In the data rows, the value 128 means zero.
Here are some numbered points:
[90, 118, 137, 130, 142, 107, 64, 164, 115, 106, 104, 127, 106, 148, 198, 91, 110, 133, 119, 143, 143, 124, 124] 0
[129, 128, 161, 114, 135, 151, 96, 182, 120, 144, 97, 135, 83, 192, 181, 128, 138, 165, 181, 110, 106, 65, 137] 1
[171, 188, 137, 114, 134, 125, 103, 119, 168, 123, 145, 134, 128, 101, 74, 95, 116, 138, 129, 171, 105, 120, 80] 2
[115, 141, 188, 113, 104, 115, 116, 142, 128, 107, 118, 124, 120, 124, 135, 106, 97, 129, 127, 193, 154, 116, 120] 3
[125, 128, 131, 114, 159, 132, 58, 123, 212, 143, 136, 141, 129, 9, 86, 184, 92, 118, 99, 154, 86, 74, 88] 4
[147, 147, 137, 94, 204, 81, 92, 144, 183, 132, 150, 173, 134, 128, 184, 95, 95, 109, 149, 134, 114, 110, 95] 5
[128, 136, 221, 159, 93, 174, 102, 181, 74, 158, 149, 150, 83, 124, 162, 54, 73, 112, 158, 217, 107, 110, 99] 6
[126, 144, 201, 110, 91, 103, 127, 143, 137, 96, 111, 131, 120, 121, 136, 107, 86, 122, 134, 185, 152, 102, 105] 7
[165, 153, 89, 153, 174, 59, 174, 102, 121, 176, 153, 104, 132, 127, 160, 177, 141, 71, 121, 99, 184, 164, 147] 8
[165, 148, 167, 147, 85, 213, 172, 148, 102, 145, 93, 154, 157, 234, 154, 61, 121, 216, 179, 141, 82, 117, 120] 9
[89, 132, 200, 89, 50, 149, 113, 156, 118, 48, 145, 160, 194, 141, 50, 58, 155, 122, 129, 137, 123, 149, 98] 10
[168, 181, 149, 115, 129, 124, 114, 120, 154, 114, 139, 141, 145, 101, 66, 89, 118, 113, 119, 185, 107, 128, 89] 11
[92, 126, 74, 133, 89, 128, 196, 104, 104, 46, 79, 94, 90, 135, 91, 170, 146, 101, 102, 109, 132, 122, 190] 12
[195, 78, 45, 165, 110, 87, 102, 139, 64, 84, 93, 168, 108, 161, 167, 10, 104, 172, 133, 133, 156, 183, 129] 13
[136, 146, 62, 192, 109, 127, 208, 84, 81, 87, 98, 107, 139, 118, 48, 172, 185, 75, 85, 55, 107, 191, 184] 14
[128, 98, 158, 109, 45, 121, 89, 133, 164, 108, 126, 188, 148, 68, 33, 119, 136, 116, 123, 143, 85, 128, 79] 15
[65, 123, 192, 99, 65, 161, 106, 167, 124, 40, 110, 121, 130, 214, 152, 58, 74, 94, 140, 160, 118, 74, 96] 16
[182, 135, 124, 132, 123, 111, 160, 102, 149, 172, 156, 178, 173, 126, 96, 103, 121, 108, 120, 113, 139, 177, 126] 17
[103, 105, 146, 121, 153, 110, 61, 182, 118, 106, 100, 123, 95, 137, 192, 101, 116, 143, 121, 141, 154, 124, 133] 18
[111, 170, 88, 123, 186, 108, 161, 78, 152, 111, 111, 106, 118, 89, 112, 198, 151, 136, 94, 99, 112, 90, 158] 19
[82, 72, 141, 80, 86, 85, 191, 122, 176, 150, 149, 153, 130, 111, 73, 205, 188, 132, 153, 125, 119, 116, 167] 20
[163, 164, 118, 133, 152, 141, 137, 114, 105, 188, 177, 103, 152, 102, 100, 143, 169, 121, 125, 122, 133, 136, 129] 21
[145, 135, 96, 129, 103, 101, 122, 139, 129, 144, 157, 167, 158, 90, 109, 93, 152, 92, 135, 128, 141, 163, 89] 22
[155, 109, 122, 121, 201, 107, 102, 157, 154, 129, 179, 142, 172, 118, 167, 141, 122, 133, 105, 76, 110, 103, 126] 23
[120, 77, 109, 117, 139, 85, 104, 120, 154, 122, 113, 103, 85, 196, 189, 163, 136, 138, 141, 109, 150, 109, 148] 24
[121, 98, 118, 104, 173, 174, 93, 141, 138, 127, 103, 73, 141, 186, 199, 135, 101, 212, 152, 83, 169, 134, 164] 25
[116, 95, 172, 100, 48, 115, 83, 131, 142, 85, 134, 193, 134, 72, 27, 123, 139, 108, 130, 144, 78, 99, 100] 26
[151, 153, 142, 143, 151, 96, 134, 99, 168, 141, 172, 160, 138, 70, 130, 154, 92, 103, 103, 91, 88, 145, 127] 27
[69, 130, 168, 100, 47, 171, 106, 162, 120, 61, 113, 121, 128, 200, 156, 67, 97, 95, 141, 154, 107, 70, 114] 28
Which three points above are nearest to each new point by angle, seen from the average point of the numbered points? Their numbers follow each, nearest first.
[114, 97, 110, 139, 123, 138, 126, 128, 122, 139, 135, 142, 115, 111, 123, 142, 147, 137, 131, 124, 115, 133, 139] 20 14 21
[108, 124, 107, 104, 189, 143, 130, 163, 107, 149, 140, 115, 130, 111, 173, 124, 137, 202, 111, 119, 171, 130, 151] 25 18 23
[134, 135, 77, 167, 119, 138, 195, 76, 95, 102, 97, 115, 136, 106, 62, 158, 165, 80, 83, 65, 117, 170, 166] 14 12 19
[111, 146, 106, 161, 54, 112, 148, 119, 169, 69, 92, 157, 143, 106, 126, 107, 62, 58, 105, 141, 51, 110, 88] 15 26 28
[105, 85, 79, 137, 141, 97, 141, 129, 120, 205, 132, 136, 97, 118, 162, 128, 141, 167, 128, 167, 172, 158, 161] 8 24 25
[139, 132, 100, 129, 118, 145, 132, 124, 109, 113, 132, 84, 140, 199, 137, 91, 121, 164, 85, 147, 154, 116, 136] 25 9 13
[71, 114, 90, 133, 83, 149, 171, 100, 117, 54, 85, 86, 100, 139, 121, 149, 166, 139, 112, 119, 118, 119, 169] 12 14 19
[119, 139, 170, 125, 80, 116, 134, 137, 117, 151, 96, 90, 144, 214, 113, 141, 184, 114, 158, 121, 143, 150, 115] 9 24 1
[142, 129, 110, 135, 150, 132, 142, 148, 119, 132, 101, 150, 125, 116, 153, 117, 104, 148, 150, 108, 128, 125, 132] 25 13 1
[113, 63, 87, 153, 113, 158, 124, 137, 114, 126, 149, 170, 100, 96, 108, 148, 164, 155, 140, 115, 103, 143, 142] 20 14 12
[101, 174, 125, 132, 94, 119, 183, 102, 118, 132, 154, 104, 152, 134, 115, 171, 147, 41, 135, 106, 113, 95, 113] 14 8 12
[155, 116, 149, 152, 101, 119, 129, 122, 97, 188, 134, 117, 77, 133, 139, 138, 121, 139, 168, 186, 170, 117, 127] 6 3 8
[84, 134, 118, 111, 150, 178, 135, 111, 147, 34, 91, 89, 131, 143, 149, 174, 128, 132, 130, 80, 119, 93, 142] 12 19 25
[169, 144, 103, 139, 153, 90, 151, 110, 170, 126, 129, 117, 170, 120, 145, 145, 108, 107, 92, 73, 145, 153, 121] 8 27 17
[150, 164, 181, 142, 98, 138, 138, 140, 142, 123, 87, 175, 79, 88, 157, 136, 82, 110, 188, 111, 56, 106, 105] 6 1 27
[170, 149, 167, 104, 146, 125, 108, 123, 110, 127, 162, 108, 169, 100, 69, 128, 161, 119, 122, 103, 139, 156, 122] 21 17 11
[162, 114, 127, 143, 96, 65, 116, 157, 98, 134, 112, 129, 81, 135, 115, 100, 133, 140, 109, 187, 145, 130, 132] 13 3 18
